(in the rows, 128 means zero)
One turn or mirror swaps these rows in pairs. Which row does each one swap with?
The rows were stretched afterwards, more along some directions than others.
dakir: [116 152 111 144 106 113 118 145 104 122 118 129 134 134 142 120 126 116
 115 157 109 101 129 152 129 173  89 166 110 121 134  84]
Reloz: [114 134 104 143 118 136 109 136 117 125 107 139 107 149 135 127 144 132
  99 158 135 109 143 127 134 151 116 154 135 124 138 101]
pevet: [ 99 153 134 151 131 140 112 106  86 133  99 144 128 121 144 111 123 133
 102 140  90 104 125 140 144 143 106 164 126  81 138 109]
nono: [105 162 137 134  91 134 108 116  79 118 125 123 137 120 174 116 134 117
 106 125 136 100 125 130 127 171 118 158 110 105 135 109]
raf: [118 140 111 106 119 129 102 134 101 115 102 121 134 143 162 100 112 120
  99 142 142 109 142 112 145 172 111 135 113 112 115 105]
zabud: [ 92 174 138 132 107 131 111 123  95 140 116 136 126 136 132  81 109 110
 106 132 127  99 148 137 147 177  94 178 112 126 139 108]
tubul: [ 93 156 154 119  85 137 130 116  83 124 100 128 148 125 140  90 126 110
  72 128 130 100 130 123 135 160  95 149 121 119 108 112]
buso: [116 152 108 118  99 143 121 121 114 121  79 132 109 148 151 114 111 138
 102 157 133 107 140 131 134 164 102 163  97 136 107 112]
rupid: [ 83 166 138 159 124 141 111 105 100 127  91 158 136 123 158 114 130 139
 109 145 103 109 124 139 132 160 106 184 109  85 136 109]
duzeg: [111 156 138 142 104 131 102 123 103 153 129 126 149 144 124 127 124 102
 106 123 113 126 138 128 154 160  87 161 100 119 145 105]
maz: [112 146 117 135 132 125 116 118 109 130 120 154 120 137 130 103 115 115
  97 125 108  83 143 123 122 145 103 173 123  88 139 115]
Gid: [113 152 118 122 128 127 102 127  88 137  73 150  96 103 142 104 121 109
 109 135  97 124 122 123 121 162  89 170 123  95 127  90]
rudo: [ 87 142 111 124 121 136 117 133 110 106  82 151 123 129 151 107 134 135
 100 141 132 107 146 104 137 165 100 156 134 102 121 129]
zok: [ 99 171 130 117 110 146 108 118  65 119 105 118 118 113 137  85 104 111
 130 117 108  92 159 147 114 166  93 152 104  78 130 117]
Lafo: [121 166 106 145 131 121 121 116 111 134 104 158 128 133 140  97 110 123
  98 144 105  73 138 125 148 170 103 181 120  95 130 112]
gom: [ 99 158 142 116  81 123 128 117  93 126 106 122 154 130 124 102 129 113
  83 126 135 109 143 129 127 175  77 157 124 129 119  94]
mugo: [113 147  98 138 124 121 109 115 102 131  84 174 121 132 141  90 117 111
 100 155 105  95 130 118 157 161  94 175 116  98 135 102]
Lal: [109 145 138 127 115 143 102 129  95 118 126 135 123 134 158 121 108 126
  86 142 143  97 144 133 123 163 121 170 110 116 118 105]
dabo: [ 99 162 124 115 113 146 114 134  70 123 116 104 123 121 153  96  95 107
 141 113 107  98 156 145 122 167  92 144 106  84 130 130]
rerik: [ 80 175 126 151 124 153 100 112  85 120 108 154 120 122 163 102 127 124
 113 136 108 101 138 139 121 150 118 181 118  75 146 104]
Mopeb: [127 154 145 137 116 133 102 129  98 130 125 134 136 134 149 115 116 117
  63 139 141  92 146 132 137 181 117 161 116 117 119  84]
madak: [113 144 108 136 106 128 113 131 125 134  86 144 119 148 131 139 151 137
 117 152 144 126 131 130 130 166 107 164 115 132 134  94]
biniz: [ 87 153 157 139 109 144  95 112  88 135 104 129 117 151 161 112 121 122
 102 167 135 122 148 123 135 168 110 147 109 113 123 103]
Podu: [104 144 133 141  94 137 103 135  94 150 122 124 153 149 129 114 126  92
 116 122 121 117 144 133 151 158  92 160 111 116 140 113]
gagen: [114 151 121 132 105 139  99 130 103 150 122 131 143 152 116 105 129  96
 108 118 126 112 146 124 148 145  86 155 109 125 146 112]
Dubod: [120 149  95 135  96 117 117 145 119 122 105 137 130 138 130 133 132 110
 122 141 112 111 128 142 114 170  82 165 103 118 137  88]
kates: [ 90 152 141 150 112 127  97 115 103 126 109 147 108 132 159 118 123 119
 113 176 126 126 151 124 147 175 109 146 108 105 130  90]
rupoz: [ 84 137 115 127 118 139 117 125 114 111  93 149 126 130 141 120 142 137
  97 144 128 119 148 107 144 161  94 153 121 103 124 115]
Poza: [118 145 104 107 102 135 121 116 113 118  83 123 102 133 154 128 114 124
 107 139 125 114 138 119 130 171  94 149 101 122 116 123]
kaso: [ 93 167 146 150 132 138 117 116  75 128  98 154 113 114 153  93 132 128
 113 143 110  99 132 147 123 152 110 178 127  81 138 103]
ris: [116 140 119 117 108 137 121 115 106 126  74 125 102 137 153 117 112 135
 105 150 135 109 141 126 124 177 102 159  94 126 107 117]
Rugu: [119 150 112 143  98 108 119 143 118 119 105 140 125 134 134 134 140 107
 111 153 115 110 124 145 121 175  86 168 107 120 133  86]
Lovur: [ 92 155 126 139 107 128 118 139 117 110  96 145 115 151 142 150 148 135
 113 170 133 117 135 129 146 161 108 171 110 130 138  96]
viru: [107 155 112 132  83 138  88 124  87 110 101 159 118 108 163 126 122  96
 126 132 100 114 131 130 131 175 110 164  90  87 122  69]
leb: [129 146 108 117 104 116 101 126 114 104  95 152 116 140 103 141 126 106
 113 123 103  75 147 142 135 151  86 166 109  87 128 100]
soded: [123 139 115 119 104 124 106 119 118 111  86 155 119 139  98 136 133 101
  85 115 106  76 152 133 126 152  84 160 120  81 126  98]
non: [113 141 110 140  85 141 100 126  84 120  97 150 136 117 169 129 124  95
 104 134  92 110 118 123 130 179 103 155  99  89 112  70]
vomez: [ 89 131 113 128 111 141 119 119 106 112  79 141 134 134 156 117 129 144
 101 144 136 123 138 114 142 162 100 151 113 106 118 118]
nanel: [ 95 170 133 124 109 144 105 128  73 107 124 105 135 120 158 102  95 114
 131 129 110  92 157 143 126 175  96 149 104  82 125 124]
fer: [124 131 109 119 122 126  97 139  98 108 110 127 131 143 165 107 115 123
 114 143 137  95 149 122 141 179 115 140 111  98 113  96]
fofi: [ 88 162 138 161 115 138 108 124  93 126 108 158 120 108 150 110 136 118
 114 131 105  99 134 141 125 167 114 181 129  71 137  97]
gir: [ 89 141 125 127 103 136 105 124 111 115 107 138 124 141 136 122 133 100
 102 137 104  99 141 114 142 156  90 173  86  83 142 126]
sidi: [ 94 172 135 116 123 147 113 129  64 112 121 110 117 111 164  87  96 110
 123 125 105  97 159 137 126 167  98 145 115  78 129 130]
numob: [104 153 129 130 102 139 116 119  67 118 113 125 120 117 165  94 129 119
 116 123 140  93 138 136 119 163 118 151 123 102 132 105]
rog: [ 85 184 109 149 100 144 113 104 109 131  85 147 148 135 132  85 122 114
  96 139 110  86 144 120 126 177  92 161 115  96 125 116]
Rufo: [111 143 114 132 101 111 112 149 102 117 108 129 118 141 150 137 128 108
 117 156 121 107 136 144 118 178  93 171 109 111 133  92]
ror: [100 151 119 139 109 132 108 143 111 117 109 146 104 140 135 127 157 128
 118 156 143 107 145 127 119 162 115 165 126 125 143  94]
nup: [116 167 134 128 104 131 115 117 110 151 119 125 139 141 113 115 137 106
  93 123 131 119 133 116 147 150  87 164 106 141 142 118]
Kirot: [116 153 128 134  94 139 100 128 114 143 128 125 137 148 110 133 136 102
 105 119 122 122 148 125 145 152  92 158 111 112 141 107]
gateb: [124 154 120 125 106 125 109 135 112  99  92 146 119 127 112 136 131 100
 110 119 111  82 133 137 133 151  93 165 102  98 127 110]
bemu: [ 99 161 145 115  81 139 128 117  83 116 109 121 134 130 139  88 127 103
  73 123 132  97 140 132 130 157  93 155 124 123 116 107]
niz: [114 134 111 146 108 131 110 147 122 121 104 140 120 150 142 140 148 132
 114 154 135 110 141 133 142 161 114 153 124 124 131  96]
Med: [124 157 138 136  96 121 118 131 119 141 133 126 144 144 108 135 134 107
  95 120 128 120 127 127 143 156  95 161 104 138 141  99]
lib: [111 158 130 141 101 133 116 112  84 124 125 128 127 119 166 110 137 115
 111 120 132  86 132 137 123 170 118 161 112 104 135 103]
Pubid: [124 136 110 119 125 124 103 123 105 120  91 134 127 130 165  96 123 115
  92 138 140 103 137 106 122 177 105 150 116 102 117  99]
zim: [116 136 108 116 113 136 119 109 110 123  62 133 105 143 152 119 109 137
  99 155 124 107 141 127 130 170  96 156 100 115 108 116]
zifu: [126 148 110 125  98 111  93 124 116 112  93 155 120 139 108 139 124  99
  97 118 118  95 138 142 127 162  96 168 117  91 135  87]
zif: [102 172 136 118 110 149 106 125  59 123 113 110 118 116 144  82 106 109
 117 125 115  96 159 145 118 166 100 144 115  88 129 109]
tam: [113 144 105 114 106 143 115 117 115 112  78 130  99 127 152 118 116 128
  98 149 129 108 139 110 124 170  98 158 105 121 107 120]
repu: [104 156 128 123  70 145 126 118  94 118 110 127 143 123 126  99 140 108
  73 116 128  93 140 126 124 166  93 160 120 122 110  96]
komu: [102 136 115 146 101 122 104 144 130 115 101 156 111 139 136 155 154 130
 115 162 136 125 136 125 141 175 111 166 117 111 135  84]
nomef: [106 144  99 135  87 139  96 128  95 118  92 158 137 111 167 125 114 105
 128 141  96 122 131 127 145 181  99 161  89  92 118  74]
Guke: [113 149  94 139 126 123 116 115 113 131 102 165 117 137 130 101 121 109
  96 139 100  72 145 116 133 156  92 179 119  91 140 115]
Ronam: [108 135 119 121 121 126  93 138  93 134  97 141 103 122 140 121 120 118
 118 140 114 136 127 131 125 162  89 166 114  95 129  88]
Torit: [ 99 132 104 138  97 132  97 169  87  97 119 144 127 150 159 124 121  94
 130 151 118 100 167 138 127 182 101 142 124  94 119  76]
zemuk: [125 148 111 138 103 111 126 149 105 124  95 135 109 124 138 123 137 101
 111 138 115  87 115 138 116 176  92 181 112 113 125  99]
Gones: [105 174 124 115 111 154 101 132  66 116 119 113 121 124 148  87 102 113
 132 127 110  92 157 145 123 154 106 148 104  84 128 113]
tiza: [102 164 149 143 102 136 116 120  74 119 117 128 128 119 172 104 141 112
 113 130 136  96 130 137 119 175 120 156 116 105 131 101]
Gazu: [111 136 129 125 135 130 101 133  91 146  92 145  97 111 144 106 121 115
 117 139 105 126 131 127 114 159  97 160 131  97 125  90]
suvim: [113 144 108 141  97 136  93 129  83 113  90 161 123 111 161 118 113 105
 119 147  92 120 132 137 142 172 102 155  98  89 116  62]
Des: [ 96 144 104 142  85 138 108 162 103 106 127 135 144 142 153 126 122 107
 128 153 121 101 168 138 126 192 105 156 107 109 115  83]
vezur: [112 144 113 114 108 139 123 119 100 116  83 131  92 128 161 115 112 124
 105 151 122 117 132 124 131 165  93 156  95 118 117 116]
rore: [112 163 111 133 136 122 118 103 107 138 105 151 129 140 140  93 111 121
 100 136 113  80 140 122 137 153  94 180 113 100 138 129]
Vete: [111 138 135 128 135 131 108 137  82 138  97 143  97 117 156 107 113 119
 121 146 103 122 130 134 115 154  95 165 121  99 128  92]
bekez: [ 85 143 112 139  89 136 104 167 100  93 122 144 132 141 161 128 121 103
 131 153 122  99 170 134 131 186 109 160 108 100 116  91]
Lipa: [125 158 132 136 114 145 104 134 100 130 128 130 135 128 151 109 118 117
  69 134 137  91 141 122 131 174 122 171 112 123 114 101]
ledak: [118 139 116 116 108 131  96 132 102 119 104 129 129 148 158  93 120 112
  99 137 160 110 143 120 132 168 116 131 117 120 117 101]
Zama: [113 146 156 132 117 127 109 141  90 124 111 138 121 123 143 121 121 109
  66 141 127  95 136 120 133 171 118 171 126 106 117  99]
piba: [117 136 105 135 104 114 112 152 110 122  99 131 125 136 138 135 133 115
 122 150 120 109 130 140 118 173  89 167 113 118 130  93]
Tus: [116 147 113 133 100 136  92 122  87 115  90 160 106 112 154 120 120 100
 133 138  91 114 135 137 130 168 103 160  98  83 119  66]
San: [ 82 141 115 127 112 139 116 121 112 111  81 153 130 136 148 116 139 137
 104 146 133 119 145 114 131 170  98 153 124 104 121 112]
gemu: [ 93 135 105 137  90 137  99 165  89  97 121 148 119 134 163 119 121  94
 143 151 118 102 172 140 129 176 104 154 114  94 124  84]
sozu: [104 121  94 135  85 139  98 160  93 108 117 140 126 142 156 131 119 100
 132 145 117  98 168 137 118 175 109 148 114  96 116  78]
deno: [113 139 119 130 130 127 101 128  87 131  81 153  98 106 150 104 123 119
 111 147 102 121 120 131 116 157  93 172 123  96 127  88]
koz: [ 96 155 119 148 118 147 105 114  88 124 108 159 123 114 154 104 133 133
  99 141 102 101 134 135 130 149 114 167 129  79 136  93]
Palat: [ 77 165 118 153  97 148 110 103 116 143  98 145 142 120 131 101 125 109
 105 129 105 109 153 117 128 172  94 155 117  92 125 115]
rere: [109 152 110 141 122 127 120 107 105 137 102 160 141 144 145  96 114 118
  87 148 106  79 131 121 151 154  90 181 103 106 135 119]
bedu: [115 123 110 123 129 136  99 131 103 138  87 145  91 119 139 113 131 116
 109 143 102 128 129 120 116 143  93 159 124 104 126  91]

Swapped with Med: maz
Swapped with repu: fer
Swapped with bemu: raf
Swapped with ledak: tubul
Swapped with non: Torit
Swapped with koz: niz
Swapped with duzeg: Guke
Swapped with madak: kaso
Swapped with piba: deno
Swapped with zok: ris
Swapped with gom: Pubid

